128 stands for zero in the data rows.
Each pair is two rows. How far apart are they, by a hidden measure? 0 means very close, and 20 very far. Two or three weighted sums of its numbers give each row a place; it is the straight-line distance between the places.
vec![113, 60, 135, 136, 65, 145, 95, 135, 132, 68]
vec![113, 140, 162, 75, 72, 150, 87, 127, 111, 74]: 3
vec![163, 139, 122, 156, 152, 109, 176, 160, 160, 156]
vec![95, 153, 107, 178, 143, 160, 171, 107, 125, 152]: 9
vec![181, 107, 134, 125, 155, 127, 142, 155, 171, 136]
vec![87, 120, 177, 127, 48, 165, 89, 85, 75, 66]: 14
vec![153, 112, 174, 150, 136, 93, 175, 116, 176, 155]
vec![137, 113, 145, 128, 96, 113, 175, 166, 131, 133]: 4
vec![169, 95, 139, 105, 121, 164, 159, 160, 189, 170]
vec![98, 134, 132, 136, 99, 139, 233, 179, 131, 145]: 11
vec![133, 77, 126, 131, 115, 48, 110, 176, 108, 124]
vec![83, 82, 130, 56, 93, 139, 83, 64, 113, 113]: 8
vec![120, 132, 137, 76, 120, 110, 152, 92, 150, 80]
vec![81, 96, 255, 106, 93, 135, 112, 100, 132, 55]: 8
vec![155, 115, 156, 102, 138, 63, 93, 106, 75, 112]
vec![140, 93, 143, 112, 172, 143, 159, 176, 166, 161]: 10
vec![129, 112, 140, 129, 57, 129, 133, 148, 49, 68]
vec![132, 86, 157, 159, 92, 105, 85, 197, 83, 120]: 7
vec![131, 63, 135, 180, 89, 88, 87, 185, 92, 95]
vec![169, 154, 129, 174, 159, 122, 123, 134, 82, 136]: 13
vec![97, 181, 45, 145, 183, 180, 66, 120, 140, 206]
vec![170, 163, 164, 113, 151, 150, 128, 109, 136, 158]: 5
vec![150, 135, 163, 90, 161, 94, 115, 150, 85, 139]
vec![132, 124, 126, 121, 174, 118, 108, 92, 68, 144]: 7
vec![150, 121, 170, 124, 183, 150, 160, 139, 167, 122]
vec![156, 110, 129, 136, 154, 109, 138, 116, 77, 127]: 6
vec![152, 121, 150, 148, 144, 89, 174, 149, 180, 124]
vec![128, 176, 190, 160, 120, 114, 99, 198, 133, 111]: 5
vec![132, 62, 165, 93, 137, 113, 111, 159, 94, 87]
vec![109, 85, 114, 134, 46, 122, 119, 155, 122, 77]: 5
vec![146, 152, 153, 114, 127, 126, 182, 170, 147, 94]
vec![94, 150, 191, 107, 121, 150, 175, 181, 125, 146]: 1
vec![166, 136, 156, 108, 154, 190, 151, 155, 189, 137]
vec![147, 157, 131, 149, 126, 136, 218, 150, 138, 156]: 8
vec![130, 103, 119, 170, 89, 93, 93, 210, 111, 124]
vec![97, 112, 139, 106, 98, 119, 106, 67, 0, 90]: 19
vec![117, 131, 120, 81, 153, 179, 158, 162, 104, 110]
vec![171, 133, 103, 142, 131, 87, 176, 152, 160, 185]: 8
vec![93, 149, 154, 110, 90, 171, 123, 63, 82, 107]
vec![155, 123, 166, 107, 155, 178, 138, 186, 148, 146]: 12
vec![80, 134, 109, 145, 158, 126, 108, 66, 144, 163]
vec![85, 117, 144, 86, 100, 166, 107, 60, 121, 75]: 5
vec![174, 197, 155, 120, 119, 171, 150, 105, 136, 197]
vec![64, 136, 123, 82, 161, 100, 88, 85, 137, 114]: 9
vec![124, 112, 132, 146, 94, 68, 94, 109, 143, 150]
vec![159, 133, 149, 118, 159, 99, 128, 136, 159, 167]: 4
vec![74, 131, 146, 82, 125, 137, 95, 69, 81, 113]
vec![191, 164, 93, 127, 160, 158, 112, 115, 135, 132]: 7
vec![139, 116, 124, 116, 123, 149, 195, 146, 136, 150]
vec![114, 84, 132, 87, 99, 120, 87, 83, 109, 90]: 8
vec![105, 153, 143, 100, 125, 95, 126, 64, 127, 105]
vec![157, 137, 155, 118, 156, 170, 135, 127, 162, 116]: 5
vec![121, 133, 131, 159, 90, 96, 100, 106, 76, 80]
vec![126, 148, 171, 78, 146, 153, 181, 155, 176, 145]: 13
vec![171, 80, 139, 125, 132, 143, 130, 127, 90, 105]
vec![181, 159, 113, 95, 160, 158, 77, 138, 154, 189]: 11
vec![102, 127, 134, 104, 69, 108, 82, 102, 147, 74]
vec![141, 113, 150, 86, 146, 194, 179, 191, 154, 144]: 6
vec![105, 99, 146, 141, 57, 141, 123, 122, 116, 57]
vec![148, 66, 170, 100, 134, 128, 119, 170, 90, 132]: 3
vec![109, 122, 136, 120, 141, 113, 108, 90, 156, 124]
vec![129, 170, 127, 142, 172, 140, 139, 134, 101, 145]: 11
vec![136, 157, 147, 187, 109, 51, 119, 216, 169, 108]
vec![116, 115, 126, 132, 104, 123, 229, 148, 140, 148]: 4
vec![93, 131, 137, 75, 133, 118, 115, 44, 160, 67]
vec![59, 178, 114, 128, 158, 133, 146, 116, 157, 191]: 6
vec![103, 158, 174, 117, 151, 102, 94, 36, 155, 168]
vec![172, 134, 102, 137, 135, 134, 105, 80, 76, 173]: 4
vec![129, 107, 99, 150, 117, 100, 141, 119, 161, 114]
vec![131, 165, 115, 108, 140, 152, 142, 148, 109, 79]: 8
vec![113, 126, 166, 145, 19, 141, 117, 119, 33, 57]
vec![99, 159, 121, 175, 93, 85, 63, 83, 88, 193]: 7
vec![117, 194, 129, 172, 157, 176, 155, 149, 130, 128]
vec![118, 157, 67, 143, 83, 183, 51, 85, 26, 95]: 11
vec![99, 131, 131, 146, 86, 72, 88, 94, 107, 99]
vec![106, 118, 163, 94, 68, 161, 137, 126, 50, 21]: 7
vec![116, 144, 113, 108, 130, 154, 138, 81, 120, 97]
vec![112, 127, 116, 128, 164, 131, 131, 89, 93, 106]: 5
vec![167, 126, 103, 160, 151, 79, 221, 147, 168, 158]
vec![137, 170, 148, 141, 117, 130, 151, 156, 122, 141]: 6
vec![245, 168, 135, 124, 155, 139, 217, 160, 150, 136]
vec![111, 146, 119, 96, 119, 159, 85, 79, 74, 119]: 11
vec![138, 64, 184, 96, 123, 99, 77, 124, 67, 93]
vec![77, 127, 106, 171, 102, 60, 86, 93, 120, 98]: 2
vec![136, 44, 151, 179, 95, 74, 100, 191, 98, 102]
vec![160, 125, 122, 78, 170, 155, 113, 166, 160, 83]: 5
vec![111, 91, 164, 134, 116, 150, 172, 131, 112, 107]
vec![115, 142, 46, 255, 86, 64, 183, 234, 140, 189]: 10
vec![78, 151, 107, 120, 140, 121, 138, 106, 130, 194]
vec![135, 96, 110, 82, 125, 158, 132, 108, 137, 93]: 4
vec![114, 92, 131, 228, 113, 12, 124, 198, 83, 110]
vec![164, 134, 74, 125, 176, 178, 78, 150, 145, 133]: 9
vec![161, 122, 116, 120, 188, 143, 118, 164, 161, 121]
vec![119, 108, 136, 85, 137, 91, 130, 114, 92, 109]: 6
vec![157, 136, 151, 102, 170, 124, 165, 122, 146, 124]
vec![90, 107, 128, 170, 45, 115, 74, 147, 132, 77]: 7
vec![99, 113, 132, 76, 97, 163, 110, 61, 52, 88]
vec![106, 72, 176, 104, 87, 149, 95, 131, 73, 95]: 5
vec![94, 150, 127, 95, 155, 110, 151, 90, 123, 148]
vec![108, 135, 88, 144, 162, 147, 113, 70, 94, 186]: 5
vec![130, 90, 144, 170, 70, 107, 139, 131, 104, 76]
vec![180, 137, 0, 180, 212, 190, 29, 99, 103, 185]: 1
vec![130, 121, 126, 166, 96, 119, 113, 120, 100, 162]
vec![129, 109, 152, 105, 113, 81, 112, 92, 141, 107]: 7
vec![174, 122, 137, 112, 156, 177, 106, 157, 175, 168]
vec![160, 137, 158, 87, 157, 131, 99, 116, 187, 144]: 2
vec![88, 197, 74, 150, 190, 149, 110, 118, 170, 189]
vec![178, 129, 87, 107, 175, 107, 124, 77, 98, 140]: 5
vec![187, 182, 113, 153, 151, 206, 117, 100, 156, 174]
vec![124, 156, 111, 108, 120, 185, 144, 108, 65, 101]: 7
vec![145, 116, 120, 98, 174, 133, 207, 167, 117, 153]
vec![102, 139, 124, 103, 158, 208, 138, 191, 130, 124]: 2
vec![0, 232, 54, 154, 168, 147, 88, 115, 112, 194]
vec![170, 127, 123, 110, 158, 93, 166, 164, 169, 115]: 10
vec![66, 99, 166, 92, 87, 128, 110, 81, 125, 93]
vec![116, 180, 53, 176, 146, 203, 136, 85, 124, 146]: 13
vec![135, 107, 173, 127, 169, 149, 157, 150, 160, 148]
vec![114, 132, 122, 106, 164, 131, 91, 94, 109, 99]: 7
vec![136, 150, 83, 126, 182, 179, 116, 160, 177, 167]
vec![115, 129, 139, 93, 79, 146, 116, 77, 31, 64]: 17
vec![106, 148, 124, 107, 121, 170, 101, 101, 79, 97]
vec![183, 96, 136, 91, 147, 125, 156, 118, 146, 137]: 11
vec![152, 102, 130, 116, 138, 126, 189, 126, 143, 156]
vec![103, 148, 100, 136, 183, 115, 116, 110, 127, 172]: 4
vec![94, 134, 160, 95, 116, 110, 132, 161, 145, 156]
vec![80, 131, 151, 127, 94, 114, 88, 113, 139, 131]: 4
vec![106, 142, 85, 111, 172, 120, 34, 45, 103, 178]
vec![161, 119, 138, 161, 115, 85, 171, 148, 192, 124]: 10
vec![96, 93, 141, 132, 120, 129, 124, 165, 67, 110]
vec![171, 126, 111, 94, 175, 149, 255, 156, 148, 154]: 7
vec![164, 115, 131, 146, 123, 126, 173, 157, 142, 97]
vec![166, 116, 119, 125, 176, 197, 131, 175, 152, 123]: 2
vec![139, 121, 149, 113, 198, 157, 121, 196, 182, 114]
vec![0, 127, 122, 166, 154, 48, 156, 143, 183, 98]: 2
vec![144, 114, 148, 106, 166, 122, 141, 129, 161, 88]
vec![162, 134, 173, 86, 145, 166, 125, 170, 194, 161]: 8
vec![165, 126, 156, 111, 149, 160, 168, 172, 135, 122]
vec![110, 187, 156, 110, 126, 65, 116, 65, 123, 151]: 4
vec![159, 114, 147, 131, 135, 96, 154, 137, 174, 147]
vec![91, 89, 112, 104, 42, 137, 80, 118, 126, 144]: 12
vec![90, 163, 73, 150, 165, 149, 120, 73, 99, 187]
vec![144, 156, 103, 119, 155, 157, 80, 127, 112, 130]: 5
vec![119, 125, 155, 96, 94, 105, 107, 56, 105, 105]
vec![94, 145, 142, 149, 170, 130, 108, 120, 109, 145]: 8
vec![119, 152, 88, 150, 110, 197, 146, 113, 143, 154]
vec![99, 91, 146, 117, 54, 143, 129, 139, 135, 64]: 7
vec![119, 82, 148, 114, 142, 90, 97, 138, 81, 135]
vec![126, 75, 108, 191, 88, 24, 58, 183, 53, 140]: 2
vec![67, 109, 177, 110, 55, 183, 115, 161, 126, 92]
vec![76, 115, 138, 90, 63, 129, 100, 68, 114, 79]: 4
vec![72, 154, 137, 78, 164, 138, 109, 72, 179, 136]
vec![56, 141, 126, 116, 105, 175, 106, 80, 135, 55]: 8
vec![85, 139, 89, 142, 100, 182, 101, 115, 93, 122]
vec![149, 96, 170, 102, 174, 150, 154, 136, 175, 145]: 9
vec![147, 85, 117, 125, 139, 176, 132, 126, 118, 106]
vec![137, 148, 123, 90, 158, 140, 43, 153, 124, 145]: 8
vec![89, 98, 153, 124, 65, 181, 153, 180, 101, 62]
vec![108, 109, 134, 128, 96, 138, 87, 120, 127, 80]: 2
vec![134, 113, 133, 151, 125, 191, 160, 174, 150, 93]
vec![156, 102, 144, 124, 183, 132, 154, 124, 117, 133]: 3
vec![127, 127, 124, 120, 185, 125, 125, 135, 103, 115]
vec![159, 135, 128, 177, 117, 93, 214, 132, 207, 134]: 9
vec![129, 116, 157, 155, 27, 120, 122, 117, 55, 48]
vec![104, 92, 65, 214, 114, 20, 68, 169, 118, 122]: 13
vec![135, 118, 130, 173, 65, 143, 181, 225, 128, 121]
vec![148, 110, 117, 90, 175, 182, 99, 187, 187, 115]: 9
